One vector is turned by the same rotation once a step. Each row is the vector after some number of steps, and that number follows the row.
The counts run from 0 to 794.
[117 132 109  80 112 100 139 148  93 140 161 105 135 148 140  89 160 115
 159 158 133 152 165 113 170 132 156 142  85 177 119 125 161]
350
[117 191 113  99 131 111 151 173 127 135 137 113 132 166 164  98 149 120
 162 132 163 163 132 117  91 173 139 127 125 176 114 130 125]
553
[114 135 116  63 120  95 115 150  86 150 158 113 127 178 136  79 152 147
 142 144 130 140 173 142 166 118 134 133 114 152 108 115 151]
96
[111 165 110  78 123 110 127 168 104 140 161 123 119 209 161 107 153 154
 129 142 148 172 155 131 116 142 117 124 126 144 110 126 145]
708
[151 133 120  58 141  91 159 165  81 120 147 130 152 154 168  76 160 118
 136 124 125 151 141 145 121 117 131 131 113 148 112 150 167]
370
[143 147 106  78 121 131 130 146  62 141 178 100 125 157 166  79 132 137
 154 156 138 107 125 143 159 109 117 130 123 154 117 129 180]
713
[110 169  99  94  97 175 142 156 135 131 168 107 108 170 165 117 144 114
 179 132 178 121 141 127 123 148 118 137 142 166 123 100 133]
61
[126 136 112  65 116 134 170 150 105 112 147 134 158 170 167  85 168  85
 162 107 141 138 142 129 142 129 119 146 103 145 146 133 145]
625
[136 137 111  60  92 135 114 182 128 140 154 115 141 185 136 100 161 147
 167 143 155 107 162 168 136 124 113 118 147 137 110 119 144]
667
[161 136 105  64 140 149 147 151  84 129 164 120 123 141 170  70 128 115
 159 126 130 108 151 155 123 116 121 133 150 157 106 127 171]
231
[132 162 101  99 109 144 133 158 106 145 154  89 116 117 141  86 127 125
 194 158 156 111 144 134 140 145 153 133 129 191 108 108 141]
309
[133 158  99  88 110 164 137 150 113 138 194 115 110 180 174 108 142 127
 153 163 160 116 143 123 124 135 113 117 141 153 114 122 172]
199
[131 126 101  67 131 125 156 153  89 124 150 106 119  96 147  88 146 105
 170 100 146 118 138 162 140 101 139 151 117 185 109 110 141]
360
[140 137 106  75 114 166 169 148 133 120 165 126 134 134 174  97 156  73
 175 110 158 108 138 136 120 135 125 138 131 172 131 116 154]
633
[133 156 111  84 115 111 158 154 153 130 169 131 150 174 169 107 169  93
 149 149 155 139 131 109 116 164 138 121 111 166 122 137 163]
396
[125 147 113  66 136 126 154 174  69 115 133 127 135 172 169  88 158 121
 149  97 140 166 144 149 124 104 105 143 117 144 126 135 133]
469
[133 147 113  72 130 109 162 139  98 122 166 132 156 174 180  84 168  90
 141 129 134 133 125 122 147 137 124 136 102 145 141 137 173]
624
[ 83 185 113  86 116  84 128 144 137 144 162 111 137 177 162 101 159 121
 145 122 168 129 102 134 141 163 131 126 106 158 129 100 128]
670
[115 131 104  78 117 102 133 158 111 141 194 105  95 142 151 137 157 132
 131 157 157 150 124 151 131 115 127 122 108 175  93 118 181]
590
[133 127 103  80 121 120 130 162  78 146 154  96 111 120 130  86 140 135
 169 157 137 140 165 134 154 121 155 139 113 185  92 122 158]
596
[113 164 115  68 128 118 115 159 141 153 145 109 112 149 140  93 136 134
 159 115 164 105 152 172 110 143 138 128 159 168  85  89 125]
276
[121 136 122  52 138  98 152 161  95 116 143 132 144 173 168  88 170 110
 137  82 142 145 129 169 125 113 108 137 113 139 127 127 139]
755
[127 134 107  72 125 102 153 143 136 134 197 126 114 161 170 123 171 101
 126 153 150 148 132 125 116 136 133 123 108 168 105 127 185]
493
[109 151 111  79 107  99 118 167  79 148 147 104 138 186 134  88 154 152
 150 154 145 153 151 128 169 128 129 133 102 148 125 122 140]
194
[ 97 129 105  66 120 100 161 154  93 122 154 115 122 130 149 118 169 104
 153  95 156 161 124 151 150 102 125 151  90 171 125 114 135]
352
[ 90 158 108  72 119 134 119 142 104 147 160 102  97 162 150 102 133 141
 156 104 165 125 147 168 148 113 113 144 135 162 110  79 120]
334
[120 125 100  76 104 125 136 165 109 137 197 107 102 160 153 138 159 133
 139 159 158 142 135 148 138 109 110 119 113 162 103 121 177]
206
[124 161 113  73 117 134 150 178  72 114 132 119 144 167 169  91 148 130
 170  99 159 139 117 160 126 110  99 136 126 145 138 128 133]
567
[148 161 104  81 112 167 138 164 120 130 160 122 139 164 175  85 138 113
 179 135 159  83 122 145 122 140 112 124 152 152 128 117 152]
289
[108 137 107  63 131 119 147 154 116 130 167 106  91 114 154 122 153 111
 150  95 163 139 135 173 122 102 126 144 121 184 101  97 137]
737
[119 133 118  73 100  70 124 167 115 140 163 112 154 155 140 103 174 131
 156 153 153 121 110 154 168 125 129 124  87 151 122 127 156]
155
